In the data rows, 128 means zero.
Some points, each followed by its number:
[121 179  86 115 140 165 153 189 150 151 167 126 142 142 131 164  42 129 102 110 160  92 153 154] 0
[113  75 133 129 146 127 141 106 161 130  68 100 114 152 137 146 151 151 141 114 105 130 121 141] 1
[128 149  68 128  40 151 137 133 108 132 153 121 194 153 100 121  82  99 143  79 167 123 103 137] 2
[120 101 117 157 164 133 130 180 103  66  97  67 175 131 162 157 151 152  75 120 135 176 108 210] 3
[100  55 106 129 154  68 138  70 119 118  69 122 161 182 135 133 154 108 174 115 119 175  99 107] 4
[126 117 242 158 255  55 142 138 135 150  53 143  91 102 124 141 224 131 113 238  80  89 182  84] 5
[ 98 128  97 133  86 147 144 199  91  96 152  90 189 149 131 129  93 146 109 100 161 157 101 180] 6
[115 100 154 120 163 114 103 114 129 107 104 116  82 147 149 139 154 161 107 148 108 153 120 149] 7
[135 152 109 100 136 107  83 100 116 107 176 138  94 148 135 123 106 124 131 128 143 152 120 126] 8
[107 106 115 123 123 115 127 123 116 118  88 122 144 178 141 149 140 128 102 125 133 155 106 168] 9
[119  98 154 139  71 148 155 117 159 154 106 107 124 115  82 104 143 162 195 114 110  72 127  87] 10
[ 86  89 119 137  99 150 159 179 106 111  91 109 168 165 153 150 133 160  78 110 133 171  93 200] 11
[138 134 149 144 159 121 150 140 145 150 119 130 133  99 115 127 138 117 145 141 116  96 156  95] 12
[164 248 141 126  78 156 104 157 109 159 211 168 120  96  83 110  90  99 111 155 168  51 160 101] 13
[ 97  70 108 137  57 136 158 114 134 140  83  94 174 173 100 124 129 146 179  83 126 118  95 131] 14
[ 99 113 164 117  99 117 133 121 139 154 124 118 100 151  89 109 131 162 177 143 121  88 128  94] 15
[ 89  55 136  93 153 103 116  86 130 110  85 149  76 184 182 140 153 159 105 133  94 219  88 153] 16
[122 117 245 160 255  57 143 138 138 155  46 144  92 110 125 144 228 134 109 243  82  86 179  86] 17
[129 145 151 137  96 160 141 181 129 125 179  96 130  80  95  96 110 167 168 122 133  84 142 102] 18
[112 161 133 122 141 139 148 169 141 159 134 140 123 143 124 149  97 130 101 147 137  95 149 135] 19
[170 172  58  68  73 142  65  29 146 132 255 169  66 115 114  81  33  90 213  67 148 135 123  49] 20
[139 127 118 130 160 130 131 133 143 121 144 117 131 109 139 132 111 123 139 118 129 129 140 121] 21
[138 124 154 145 165 114 150 127 145 147 104 135 133  96 122 124 151 115 146 149 111  99 152  89] 22
[ 94  56 131  94 151  99 114  77 131 111  85 155  75 183 184 138 154 149 111 130  93 219  93 148] 23
[146 148 135 165 174 125 138 182  98  97 127 110 183  78 142 132 151 112  90 147 135 131 143 147] 24
[122 107 118 158 173 127 132 195 101  60 102  67 181 124 170 157 150 150  66 124 136 177 110 214] 25
[106  95 116 132 118 114 138 122 110 119  79 119 151 178 139 147 150 130 104 126 129 161 100 168] 26
[133 136 164 150 130 142 144 172 134 129 135 105 134  81 109 112 143 148 146 143 118  89 148 110] 27
[105  80 162  95 196 128 113 124 171 112 118 111  30 142 172 146 132 198 111 141  91 158 133 147] 28
[100  92  63  83 114 126 111  85 151 115 133 107 104 206 146 150  71 141 153  76 142 168  98 151] 29
[105 123 162 154 121 140 169 177 146 162  63 106 158 143 101 150 153 145 109 149 125  63 144 145] 30
[112 130 162 150 118 146 168 176 149 164  77 106 148 132 100 147 149 151 118 149 121  57 150 141] 31
[127 129  74 128 119 159 107 178  99  63 154  82 160 139 175 146  96 151  66  87 159 192  95 225] 32
[ 86  90 120 139 105 148 157 183 109 112  84 109 171 166 155 153 133 160  74 116 133 172  97 205] 33
[114 131 162 152 121 149 168 175 150 164  70 106 146 134 100 146 147 150 112 149 121  63 146 144] 34
[177 180  54  69  71 143  69  34 145 129 255 170  64 109 112  80  32  95 209  66 153 135 127  54] 35
[148 111  95 120 143 165 114 124 150  90 140 101 102 108 170 140 110 149 106  84 124 167 121 171] 36
[142 221 129 122  28 128 107 117  92 182 161 173 142 155  59 110 113  82 129 154 166  53 130  99] 37
[182 188 130 142  97 132  93 119  92 111 208 149 141  45 100  79 132  90 152 132 144 112 139  81] 38
[185 190 126 140  90 131  93 112  92 116 208 153 146  49 104  76 130  84 153 129 146 112 143  80] 39
[103 104 117 128 117 117 133 132 116 121  87 112 148 185 139 150 139 137  98 124 136 151 102 173] 40
[ 98  45 112 130 148  64 138  65 122 116  67 119 157 180 135 128 156 106 183 112 115 182  95 101] 41
[109 127 162 149 127 142 170 170 152 164  73 109 142 135 102 151 151 149 118 147 122  61 148 138] 42
[108  99 124 136 118 117 130 131 108 116  82 119 153 169 140 147 153 132 103 131 127 156 105 163] 43
[147 111 102 119 152 164 113 126 158  95 141 106  92 108 170 142 107 151 102  96 117 161 128 170] 44
[136 228 131 122  24 129 107 122  85 179 166 176 150 160  58 108 110  83 126 158 174  55 131  99] 45
[100 107 159 114 101 123 134 123 148 150 133 113  93 149  90 109 125 169 180 134 121  89 132  92] 46
[ 95  44 168 155 128 108 158 135 112 108  54 101 157 133 136 124 200 164 133 138  96 162 101 144] 47
[137 126 156 144 158 123 154 133 148 152 112 127 131  96 112 127 142 122 150 144 112  89 157  94] 48
[140 136 124 144 116 131 145 127 128 142 125 130 158 106 109 120 128 107 149 120 130 103 139 105] 49
[121 100 196 196  53 162 149 209  83  91  68  44 194  90  90 112 226 190 103 143 123  87 103 193] 50
[138 182 101 113 102 147 113 152 118 129 206 133 128 114 114 112  67 115 142 114 160 109 139 112] 51
[157 133 168 183  93 158 162 151 129 148 109 117 176  44  83  96 176 120 159 134 115  65 149  92] 52
[120 119  98 119  49 132 144  88 136 163 129 137 157 153  86 112 104 112 192  93 139 101 114  91] 53
[141 134 147 140 162 121 147 124 148 156 114 138 131  98 117 127 138 113 147 144 114  95 160  93] 54
Which point above is nearest to each new point? Its number follows each.
[114 125 148 158 101 150 153 194 112 121 125  96 166 103 111 121 140 154 127 127 137 111 126 145] 27
[117  94 176 142 148 112 116 143  95  89 102 115 120 108 150 117 193 160  99 156 107 169 109 154] 7
[160 244 150 139  73 165 116 191 104 164 194 152 138  85  75 109 104 109 104 162 166  35 165 111] 13
[147 127  86 141 135  88 128  73 103 124 119 155 187 130 131 120 140  54 149 114 139 161 114 101] 49
[161 168 122 166  99 172 154 175 127 143 141 117 184  65 108 121 125 102 117 116 142  78 150 132] 49
[154 195 101 135 103 161 132 161 122 145 175 142 158  97 109 127  82  98 114 116 159  89 150 125] 51
[150 174 116 120 191 122 122 137 140 137 165 153 115 108 143 144  93  99 112 143 136 121 164 115] 21
[127 182 143 138  31 177 141 196 107 150 188 122 156  93  75  95  96 147 143 123 156  66 134 116] 18
[145 119  75  88 131 110  99  31 151 130 163 155  91 156 132 118  85  92 183  91 129 156 119  86] 8
[138 126  77  83 138 108  98  44 156 138 165 159  82 157 135 118  75  99 178  99 131 150 124  82] 8
[113 105 129 122  78 113 145  71 145 169 105 142 136 150  82 107 137 115 204 115 122  97 121  67] 53
[133 124 118 134 159 133 138 143 140 123 138 120 135 103 136 129 112 127 138 120 127 124 144 121] 21
[118 123 159 137 119 142 115 176 106  92 138  93 119 120 131 125 149 176 103 138 128 135 116 166] 7
[153 230 136 136 123 120 118 148 109 174 152 178 142 124  99 139 112  73  83 175 162  65 163 115] 13
[155 199 173 107  93 115 108  58 146 211 135 202  67 128  62 110 147  89 159 186 123  30 165  39] 37
[120  95 183 147 147 113 119 151  97  88 101 108 121 105 149 118 196 166  97 162 106 164 112 155] 7
[190 255 134 106 124 158  83 138 133 165 240 184  71  67 103 114  74  87 102 161 155  51 185  88] 13
[132 147 108 103 135 108  90 106 111 113 166 136 104 148 131 125 104 119 130 130 147 146 121 123] 8
[154 174  69 106  31 136 106  55 120 161 179 171 139 149  87 100  85  68 174  90 160 105 113  82] 53
[139 149 110 100 146 104  84  95 117 106 170 138  97 148 137 124  99 120 124 136 143 152 126 124] 8
[129 112  99 125  83 138 112 129 102  89 158 102 151 124 131 108 119 140 142  88 143 168  93 145] 6
[119  95 175 147 147 112 116 151  99  87 102 109 118 110 148 123 195 167  98 160 104 166 112 157] 7
[139 185 101 114  95 151 114 158 109 126 215 127 135 115 112 113  64 118 141 109 164 115 131 118] 51
[134 130 118 128 171 131 136 147 149 122 144 115 126 109 142 136 105 130 133 121 129 126 146 124] 21
[124 100 109 130 120 141 130 129 137 110 124  95 138 132 134 133 119 143 135 100 132 143 113 151] 21
[162 172  99 116 112 142 114  95 140 147 182 160 116  98 110 109  86  90 161 103 140 102 146  81] 51
[135 182 105 114  99 151 117 156 121 131 206 129 128 115 108 111  63 121 147 115 162 108 136 111] 51
[132  87 156 156 178 147 152 152 159 119  60  98 128  98 153 152 178 156  94 134  92 125 143 167] 1
[133 177 100 115  97 144 122 154 119 130 203 133 136 119 107 111  61 118 149 111 162 111 136 111] 51
[138 128 119 129 170 128 132 137 144 122 147 119 121 110 142 135 108 127 136 120 124 130 145 120] 21
[122 174  49 101 135 173 144 177 156 141 185 123 142 154 146 165  10 118 104  78 170 123 147 164] 0
